In the rows, zero is written as 128.
The rows below come in pairs that one turn or mirror swaps. Which row does each named row swap with?
The rows were stretched afterwards, more along some directions than others.
Fudud: 123 142 126 120 119 133 114 108 126 126 159 115 122 147 167 137 135 111 127 126 132 123
geli:  93 164 120 127 104 131 114 103 124 120 148 134 107 137 133 171 150 107 143 104 140 120
bub: 157 136 106 140 102  78 113 131 106 104 103 137 123 119 143 145 121 130  88 176 137  99
nosa: 132 148 128 115 142 125 130 117 146 103 133 127 115 134 127 161 121 131 115 142 140 133
fomis: 121 149  88 154 115 159 105 129 126 145 136 131 120 126 131 134 108 114 137 125 159 121
tavof: 157 136 103 138 103  83 114 128 107 103 103 134 124 118 143 145 118 130  89 176 139 100
sumet: 146 132 119 116 102 126 130 124 132 120 126 105 142 142 157 132 116 105 130 127 140 135
geru: 135 132 109 126 112 114  98 132 125 114 102 150 124 134 122 118 107 113 136 140 133  97
Zak:  84 182 100 137 117 124 119 105 118 127 132 136 121 127 132 152 147 113 125 133 147 126
pilo: 131 162  93 151 108 101 109 111 106 120 124 143 108 117 135 142 119 133  81 168 147 105
fuz: 120 148 110 109  83 130  97 123 136 128 119 120 100 130 133 129 137  99 131 115 156 129
ruv:  93 148 126 122 111 128 123  99 124 105 133 126 115 142 130 164 157 113 142 105 145 128
Sidun: 114 165 115 136 101 101  99  79 132 146 128 124  87 132 129 133 135 123 116 127 126 112
vif: 106 148  94 106  97 100 122 114 115 140 116 150 112  90 134 152 153 118 119 152 157 100
nuza: 157 137 107 114  72 109 107 140 119 118 115 126 116 131 178 152 115 111 117 127 135  94
Vibi: 130 128 106 125 110 124 108 134 131 115 104 148 121 129 118 113 112 110 141 132 135 105
Viron: 137 164 109 141  96  97 135 107 117 126 132 134 132 122 160 156 106 121 107 136 127 104
Nafa: 110 121  96 110 123 115 128  88 141 110 130 131  99 116 120 136 140 135 117 144 136 117
Lan: 125 133 121 142 148 169 114 146 139  99 132 144 134 125 134 135  96 119 115 109 150 118
vagef: 160 128 111 121  78 113 103 148 118 114 118 127 127 139 172 139 110 114 123 125 135  95
Gubi: 115 151  84 137 106  98 101 127 130 103 119 158 116 125 115 133 116 111 116 150 142 102
Bigu: 151 137 143 120 112  86 117 117 103  95 123 141 116 143 151 157 136 121 110 138 115  99
fik: 123 167 113 138 128 113  95  98 116 108 133 142 124 142 139 154 140 116  99 124 142 108
zok: 106 149 104 144 110 131  97  85 105 113 117 149 108 145 119 112 129 122 114 131 162  91
Fotet: 122 141  92 137 107 124 108 144 119 111 145 147 117 126 148 166 133 132 110 143 130 121
Podap: 133 156 112 142 100 124  96 124  99 102 141 129 103 146 137 139 146  96 141 138 152 100
Fuzep: 123 136 143 132 171 133 136 117 148  99 150 132 131 140 131 154 115 136 119 141 123 132
kir:  91 160 115 118 103 128 113 100 120 116 139 135 113 130 133 166 146 110 147 114 143 114
pud: 123 138 126 115  95 117 114 105 130  90 107 131 106 135 138 120 138 104 119 137 149 112
gezu: 114 153 118 130 122 152 113 120 135 129 162 120 123 148 171 150 119 115 128 105 127 123
bebo: 123 159 116 143  78 125 115  97  95 136 126 113 102 151 162 133 152 109 120 114 149  99
Pefif: 131 130 150 143 162 124 130 120 142  85 160 122 132 147 144 155 119 128 119 136 108 125
fogus: 118 154 120 164 120 129  98 126 116 101 151 119 123 154 142 143 139 104 136 112 119 121
buvir: 106 140 121 119 114 133 134  99 154 112 120 132 117 148 142 146 125 119 123 103 132 126
Sif: 137 156 112 135 100  87 108  92 140 115 134 120 103 135 134 153 137 117 113 120 131 101
Vut:  98 133 119 128  96 121 107  86 114 111 115 146 106 137 124 109 136 113 118 127 154 101
ruro: 111 147 108 139 113 157 111 131 144 144 129 111 108 127 131 146 120 116 147 111 139 147
duze: 133 109 112 121 134 108 108 122 122 106 118 151 133 127 132 121 127 122 110 168 135  97
momi: 124 149 114 107  83 129  97 114 135 126 128 114  98 137 130 129 145  98 127 120 158 125
fet: 127 156  78 118  88  94  90  98  95 152 117 132  86 114 126 138 146 135 102 169 160  86
bagez: 106 126 110 118  81 128  96 104 116 108 121 133 107 130 133 113 136 102 129 126 154 105
sona:  96 186  95 143  93 136 105 105 124 140 144 151  97 116 130 157 127 114 116 122 151 111
Mev: 151 132 102 112  83 100 125 149 125 115 111 137 124 108 167 164 108 121 117 143 134 101
kapup: 138 141  83 118  80 106 116 103  81 133 114 124  89 109 140 158 161 126 131 163 158  93
Rubiv: 104 153 117 139 120 125 118 102 133  84 132 128 119 149 126 166 143 121 126 105 142 121
popif: 118 155 119 138 125 138 113 124 138 122 162 129 137 153 166 155 113 120 130 104 119 121
zot: 140 165 109 125  91 110 120 106 123 137 105 128 118 123 140 129 119 111 129 134 151 119
Razu: 117 161 107 156 103 115  99 114 104 117 141 120 118 150 139 138 156 101 137 121 126 118
Tunok:  89 186 104 143 102 140 100 102 124 143 150 144  97 126 134 150 134 108 125 112 147 119
vuk: 121 173 136 135 105  94 117  90 131  98 133 133  97 175 136 154 134 123 122 128 121 109
kole: 126 137 106 118 129 109 109 127 139 140 122 135 142 112 122 124 123 127 102 157 153 126
Mub: 119 157  97 157  86 118 104 135 110 121 116 127 112 156 135 118 116 117 117 142 145 116
tudum: 118 117 121 135 146 153 119 152 125 111 132 139 144 138 137 125 104 121 123 129 129 139
lufi: 115 130 117 131 141 131 126 132 126  96 122 114 132 135 126 127 114 133 139 140 127 131
Tar: 115 128 113 119  77 128  95 108 117 119 117 136 100 135 131 107 134  99 125 124 156 102
tafar:  98 180  93 153 118 124 125 107 144 138 138 114 137 127 135 136 123 113 120 113 136 156
feg: 123 154 105 134 106  79 106  83  98  93 106 144 112 140 140 145 132 133 110 170 122 102
sura: 139 144 146 138 137 127 131 126 147  93 151 141 126 116 146 181 120 130 112 130 129 122
kur: 148 118 139 132 132 114 128 141 121  80 139 130 127 125 152 172 139 120 128 140 121 100
tof: 110 115 135 103 116 142 122 108 140  97 143 126 108 123 146 140 160 104 132 125 150 131
demet: 119 132 115 125 130 150 120 114 152  93 150 132  93 124 133 174 124 136 123 126 135 129
tun: 154 124 124  96 104 108 109 132 116 118 128 138 100 134 142 135 137 131 122 149 138  91
Sesi: 161 124 106 128 108  84 112 143 107 109  97 143 133 119 141 142 108 129 104 181 134  95
dipa: 123 141 139 132 169 134 136 111 146  99 150 131 131 138 132 156 114 136 118 140 124 131

zot pairs with -> tafar
Fudud pairs with -> Mev
fomis pairs with -> Sif
bebo pairs with -> buvir
Nafa pairs with -> kapup
Fuzep pairs with -> bub

The rows below come in pairs that one turn or mirror swaps. Which row does each named row swap with?
The rows were stretched afterwards, more along some directions than others.
dira: 167 157 118 130 162  89 126 134 142 149 107 121 156 129 118 134 151 168 114 131 103  94  89 148 115 152
Dod: 110 132 116 127 133 133 131 128 105 118 163 121 123 116 157 115 132 133 138  98 114 108 154 130 106 130
kapog:  97 141 157 105 103 147 137  96 117 125 123 127  95 147 164 130 124 114 135 119 155 129 130 112 138 116
Kuv:  95 166 162  96 108 143 110 119  90 124 113 132  75 125 141 137 134 131 155 100 123 100 122 127 125 125
nel: 103 151 135 132 138 108 129 141 139 134 127 116 138 107  96 122 136 161 135 152 136 126 110 138 132 130
tufor: 125 150 127 106 121 123 136 123 111 137 121  97 123 102 140 133 151 167 163 159 162 108 131 129 123 146
pufav: 146 129 141 105 129 121 162 128 121 126 127 121 119 151 129 147 138 159 116 136 137 111 121 112 124 139
Guli: 153 144 112 113 159 117 128 127 132 125 149  99 160 142 134 107 132 153 126 132 118 129 100 109 123 164
rivab: 132 152 123 115 115  98 107 132 132 150 108 111 135 104 108 134 165 162 154 156 130 125 107 134 124 148
moli: 102 143 147 118 102 148 113 104  85 111 131 115  97 113 137 130 125 121 171 140 143 104 145 128 107 120
tomet: 126 151 160 103 120 124 119 113 107 133 128 103 115 118 152 127 134 132 148 114 116 104 107 130 120 136
zis: 103 165 132  98 124 105 126 115 129 131 136 113 144 111 140 108 150 164 137 136 153 112 104 126 147 136
bufo: 123 122 130 123 122 119 127 128 125 129 114 121 140 115 106 125 132 124 145 155 133 154 120 139 104 101
Ketul:  84 167 172 112 107 139 110 129 121 131 134 125 106 123 120 131 123 131 156 125 134  99 124 117 149 117
Seze:  90 126 142 116 122 134 117 140 126 108 150 131 129 108 119 123 118 130 136 110 132 132 141 121 132  90
bak:  92 148 125 142 119 115 141 131 142 153 148 106 135  99 111 106 146 146 129 142 129 138 129 129 126 125
sisis: 154 152 110 135 153  97 130 134 113 132 116 120 137 104 124 143 150 163 133 143 117  76 116 168 115 161
mal:  95 148 133 136 124 103  99 136 126 140 105 134 137 144 116 128 120 151 150 142 112 103 130 125 122 124
Binu: 136 103 131 120 134  99 107 124 139 113 106 125 132 103 102 142 128 147 138 145 122 114 122 143 120  99
maz: 124 165 147 136 130 133 115 149 122 133 135 139 114 153 125 117 129 126 113 111  98  97 119 124 143 133
vomal: 140 114 113 122 129 147 162 108 145 107 166 144 134 126 133 126 132 107 101 130 158 111 119 124 145 131
datu: 148 120 100 129 161 120 137 125 148 127 171 109 135 128 127 113 132 142 107 125 129 106 113 116  94 136
Keba:  98 133 147 116 110 136 123 111 127 130 120 128 125 118 131 115 140 129 141 137 130 143 133 146  99  84
renun: 124 146 120  98 133 120 132 139  99 125 103 112 130 128 151 134 134 148 141 109 100 116 133 122 118 137
gigef: 145 124 128 124 127  99 140 137 108 139  86 115 135 114 121 149 129 138 141 152 133 133 134 145 142 145
zupu: 116 134 100 117 126 120 126 113 108 139 156  96 143  99 123 101 119 128 153 157 143 112 103 145 109 125
pobok: 114 123 141 110 111 162 126 112 107  99 120 138  94 117 130 144 141 114 140 129 131 118 147 135 143 127
naz: 131 111 143 141 144 106 113 123 137 120 118 127 140 151 117 141 122 131 110 146  96 121 136 152 132 103
vano:  85 165 140 102 119 148 123 100 114 150 135 136  99 118 126 100 136 132 143 127 136  85  99 129 122 118
Nizin: 154 127 127 131 113 132 113 120 148 137 117 145 134 128 104 127 147 110 127 163 144 136 113 145 151 125
birov: 129 117 135 117 124 118 142 130 122 129  98 128 103 114 136 148 124 135 117 134 119 143 146 143 132  99
fozeg: 153  95 100 127 131 110 140 118 139 121 134 134 145 112 124 134 131 135 123 156 152 116 134 134 139 133
Duvo: 136 142 123 108 123 128  99 110 113 127 108 152 143 109 163 139 123 135 147 116 122 105 137 145 125 136
denap:  95 161 168  89 105 151 115  95 114 118 115 133 113 133 153 130 129 125 150 134 142 131 109 127 140 122
lutur: 135 177 131 113 127 149 131 110 111 137 138 121 133 122 143  95 125 128 136 110 120 104 133 128 136 155
Dede: 102 143 146 117 107 153 124  97 121 127 129 146 102 136 158 124 126 104 132 118 155 115 121 126 126 112
bevu: 112 160 132 109 144 110 110 131 132 128 137 122 134 101 165 136 136 166 134 122 130  93  94 139 127 148
pup: 146 145 109 103 138 121 131 110 114 119 145 111 156 130 147 123 142 141 118 128 121 119 121 119 121 150
Maped: 135 133 116 127 113 136 141 114 111 125 128 141 118 118 140 143 135 112 144 124 143 114 131 137 121 172
zof: 126 109 140 133 119 127 144 131 102 107 112 122 117 131 148 166 142 125 136 106 111 137 165 136  96 137
bera: 148 139  96 127 158 115 140 136 117 133 140 135 127 108 127 119 117 145 121 107 139  62 105 134 116 151
Zoga: 148 105 120 140 134 118 138 142 146 139 117 113 130 154 132 148 151 147 118 145 112 158 133 115 103 121
voba: 128 152 156 109 105 143 113  98 116 141 101 158 124 126 154 124 106  97 121 137 116  99 103 137 175 121
siro: 131 118 106 100 140 104 127 124 118 125 121 111 149 121 137 128 142 154 117 146 146 148 119 123 125 122
gez: 143 135 109 126 133 120 145 117 165 155 146 117 152 100 139 106 146 121 121 126 127 156 112 135 120 129
suta: 132 133 144 131 141 115 144 133 135 126 110 152 121 150 149 138  87 116  91 105 106 116 128 118 157 120
zubo: 119 113 120 142 134 122 127 128 139 108 146 140 153 115 139 141 143 136 118 131 124 150 168 150 124 113
lobis: 128 125 137 137 123 133 123 124 136 121 112 131 140 126 113 137 108 102 149 134 129 108 111 132 165 135
Fisep: 105 159 172  97 131 114 124 143 124 132 104 131 128 136 135 133 119 162 122 131 105 111 109 119 141 105
vuvin: 141 132 125 124 117 115 138 142 146 131 143  97 130 129 139 125 134 129 135 116 109 123 115 111 109 126
Kar: 145 113 116 132 133 108 117 137 143 111 129  99 138 122 121 144 164 159 146 148 131 120 130 130 116 149
kup: 131 109 126 118 126 147 134 125 132 111 116 153 129 141 139 152 102 112 126 129 138 139 168 122 144 118
lobez: 148 108 144 105 121 126 158 112 141 125 118 119 123 108 141 159 160 144 122 133 146 120 122 136 125 140
gapit: 136 148 158 118 111 151 113 109 116 117  87 174 122 137 126 153 111  95 137 113 105 110 131 148 149 117
vofol: 130 104 127 127 137 124 132 121 131  99 126 141 135 103 109 150 121 132 133 133 157 135 165 152 138 101
tuv:  96 159 129 138 123 125 134 138 145 153 138 134 135 109 121 112 140 144 119 134 131 111 121 129 139 127
runog: 112 133 120 112 116 153 134 117 122 115 133 148 116  90 142 141 120 104 150 127 166 115 113 146 143 136
vagaf: 121 153 148 108 133 123 129 115 132 135 137 133 110 103 153 140 150 162 134 113 138  90 115 145 125 157
Pimis: 127 116 110 125 120 152 151 117 112 116 141 117 122 130 158 102 113 109 121 121 136 109 127 111 137 142
tigu: 141 143 107 157 151  98 138 154 134 151 134 107 144 115 128 111 131 139 133 119 128 102 112 147 119 143
Vuka: 144 146 149 106 101 153 114  95 116 108 108 155 122 114 145 156 128 102 162 134 137  86 125 157 146 140
pim: 120 115 140 136 110 129 125 121 115 117 137 123 130 121 114 142 147 137 149 136 113 159 166 142  85 107
zuvaz: 146 116 117 132 128 133 153 128 143 129 131 125 148 153 108 130 125 100 117 145 122 119 120 130 152 132
nug: 122 149 136 116 149 114 113 110 111 139 104 108 134 126 156 129 137 149 131 130 107 111 102 145 137 141
luto: 118 117 156 135 113 163 136 135 140 120 144 139  96 155 127 139 120 105 124 110 104 128 132 101 122  99
zali: 173 121 118 140 146 102 125 112 131 124 101 132 141 134 107 126 108 138 118 156 149 107 133 142 142 143
mizuv: 134 110 141 125 143 131 118 121 133 104 114 148 137 122 105 137 102 130 130 146 132 148 144 139 156 115
pel: 124 152 105 122 157 103 136 151 120 144 142 122 147 139 156 107 129 155 110 107 122 111 111 120 112 163
zamog: 111 141 145 128 127 109 145 151 136 133 110 136 137 143 109 122 113 150 105 142 114  99 116 119 141 109
Budi:  74 149 135 120 108 128 115 108 107 118 132 140 126  84 110 109 136 127 144 140 139 139 143 152 143 102
fufud: 144 145 103 113 149 118 140 132 152 154 126 142 139 121 144 135 163 142 115 115 136 122 105 133 129 147
kul: 113 137 143 137 122 135  96 122 138 119 128 179 122 133 126 143 117  95 115 103  89 109 125 128 137 110
zub: 122 146 121 110 120 117 117 104 101 145 110 104 123 124 128 130 154 135 150 167 151 140 118 135 115 138
zor: 105 141 142 109 137 105 122 141 110 124 120 118 128 131 144 136  88 159 141 133 137  85 122 135 147 115
zuso: 117 100 124 146 138 118 130 137 148 119 136 113 133 101 137 116 124 155 130 131 141 120 149 139 130 112
sama: 110 120 145 115 118 142 119 113 150 126 137 173 126 100 117 118 109 109 119 134 154 118 116 141 156 106

birov pairs with -> vuvin
fufud pairs with -> kul
bak pairs with -> kapog
Keba pairs with -> zamog
denap pairs with -> nel
vano pairs with -> mal
renun pairs with -> Binu
Budi pairs with -> zis

